Each row has a name. Each piece below is followed by the name of the row it came from, unless a question asks for something else. Each question is about the rows just above it. Places in a row count from 0.

Columns, left to right: H G Z J U S Y B
[100 142  88 146  84 114 177 132] -> K409
[ 89 125 100 116 133 173 133  99] -> K295
[100 111  88 146  84 114 177 132] -> K261
[102 157 146 127 127 137  48 122] -> K72
Which column holds this, read top down? [177 133]
Y
Row and place of [137] in the named rows:
K72, 5
Which column holds this, read top down? [ 84 133]
U

Columns, left to right: C T M E X V D P
[ 63  48  49  88 123 105 129 164] -> K764
[ 71 120  49  39  93 123 146  72] -> K522
[ 63  48  49  88 123 105 113  69] -> K631
[ 91  47 178 192 121  94  38 177] -> K650
[91] is at row and place
K650, 0
Which column holds [63 71 63] top down?
C
Which column holds [123 105  94] top down?
V
[123  93 123] is in which column, read top down?
X
Which column holds [63 91] top down?
C
Where in the named rows is [177]?
K650, 7

Columns, left to right: W N F A K L Q
[116 117  99  57 165 120 124] = K39
[104 140 107 107 129 122 164] = K631
[151 142 131 173 177 121 122] = K361
[107 117 136 121  44 125 152] = K711
[153 129 139 180 143 122 156] = K72
[124 121 151 158  54 125 146] = K295
[104 140 107 107 129 122  85] = K764
[121 153 105 146 146 123  82] = K261
[148 141 127 175 175 121 119] = K409
[148 141 127 175 175 121  73] = K650
[145 141 113 167 150 123 141] = K127
[ 97 126 104  61 126 122  87] = K522
Which row holds [148 141 127 175 175 121  73]?
K650
Which column holds this, read top down? [173 121 180 158 107 146]
A

Columns, left to right: Riz fibu vugi peteg
[ 81 145  43  91]  K522
[105 141 100  33]  K39
[107 149 152 133]  K650
[126 105  61 178]  K295
[143 105 214 218]  K127
[128 105  64 153]  K261
[143 105 101 218]  K764
[115 145  95  84]  K72
[126 105  61 106]  K361
[104 163 187  50]  K631
[101 105  64 107]  K711
Where in the named rows is [214]?
K127, 2
Where in the named rows is [152]?
K650, 2

Columns, left to right: pogor res Tized kaba ril siruf Lodip Tobun
[191 123 120 133 169 129  82  73] = K295
[138 123 168 133 169  43  91 109] = K261
[138 123 120 130 169 129  82  73] = K711
The row with [191 123 120 133 169 129  82  73] is
K295
Row and place of [91] in the named rows:
K261, 6
Which column holds this, read top down? [133 133]
kaba
[138 123 168 133 169  43  91 109] is in which row?
K261

Columns, left to right: Foni kez rezik buga bup kazez vite
[152 184 114 166 130  71 105] : K650
[182 109  97 112  78  74  90] : K72
[191  65  97  79 178 179  97] : K127
[151  55 147  78 112 107 155] : K522
[114 193  72 181 177  25 155] : K295
[109  65  55] is in which column, read top down?
kez
[151] is at row and place
K522, 0
Where in the named rows is [71]?
K650, 5
Where in the named rows is [179]?
K127, 5
[152 182 191] is in which column, read top down?
Foni

Columns, left to right: Tuvat miper munu nuna Timez
[181 112  60 176 150]  K711
[110 109 109  83 120]  K72
[138 114  39 167 153]  K39
[138 114 117 122 113]  K631
[132 112  82  95 159]  K261
[132 112  60 176 150]  K295
Row and place of [82] in the named rows:
K261, 2
Where in the named rows is [159]?
K261, 4
Which column holds this, read top down? [114 114 112]
miper
Where in the named rows is [167]?
K39, 3
Where in the named rows is [120]?
K72, 4
Row and place of [110] in the named rows:
K72, 0

Columns, left to right: Penuf vufa bipu deg kas navov
[108 162 151 121  47 123] : K631
[154 136 135 153 189 121] : K650
[119 107 107  54 143 120] : K409
[154 136 135 163 189 120] : K295
[109 119 106  41 170 119] : K261
[143 152 116 158 191 120] : K72
[117 143 127 171 111 122] : K127
Which column holds [151 135 107 135 106 116] top down?
bipu
[163] is at row and place
K295, 3
[158 171] is in which column, read top down?
deg
Which column holds [191 111] top down?
kas
Row and place of [152] in the named rows:
K72, 1
[ 47 189 143] is in which column, read top down?
kas

Columns, left to right: Pumub Zabu gat dem
[ 75 146  59 216] = K522
[215  90 214 217] = K650
[215  90  80  82] = K72
Which column holds this, read top down? [ 59 214]
gat
Row and place of [59] in the named rows:
K522, 2
[75] is at row and place
K522, 0
Which column holds this, read top down? [146  90]
Zabu
Where in the named rows is [216]?
K522, 3
[214  80] is in which column, read top down?
gat
find: [215  90  80  82]
K72

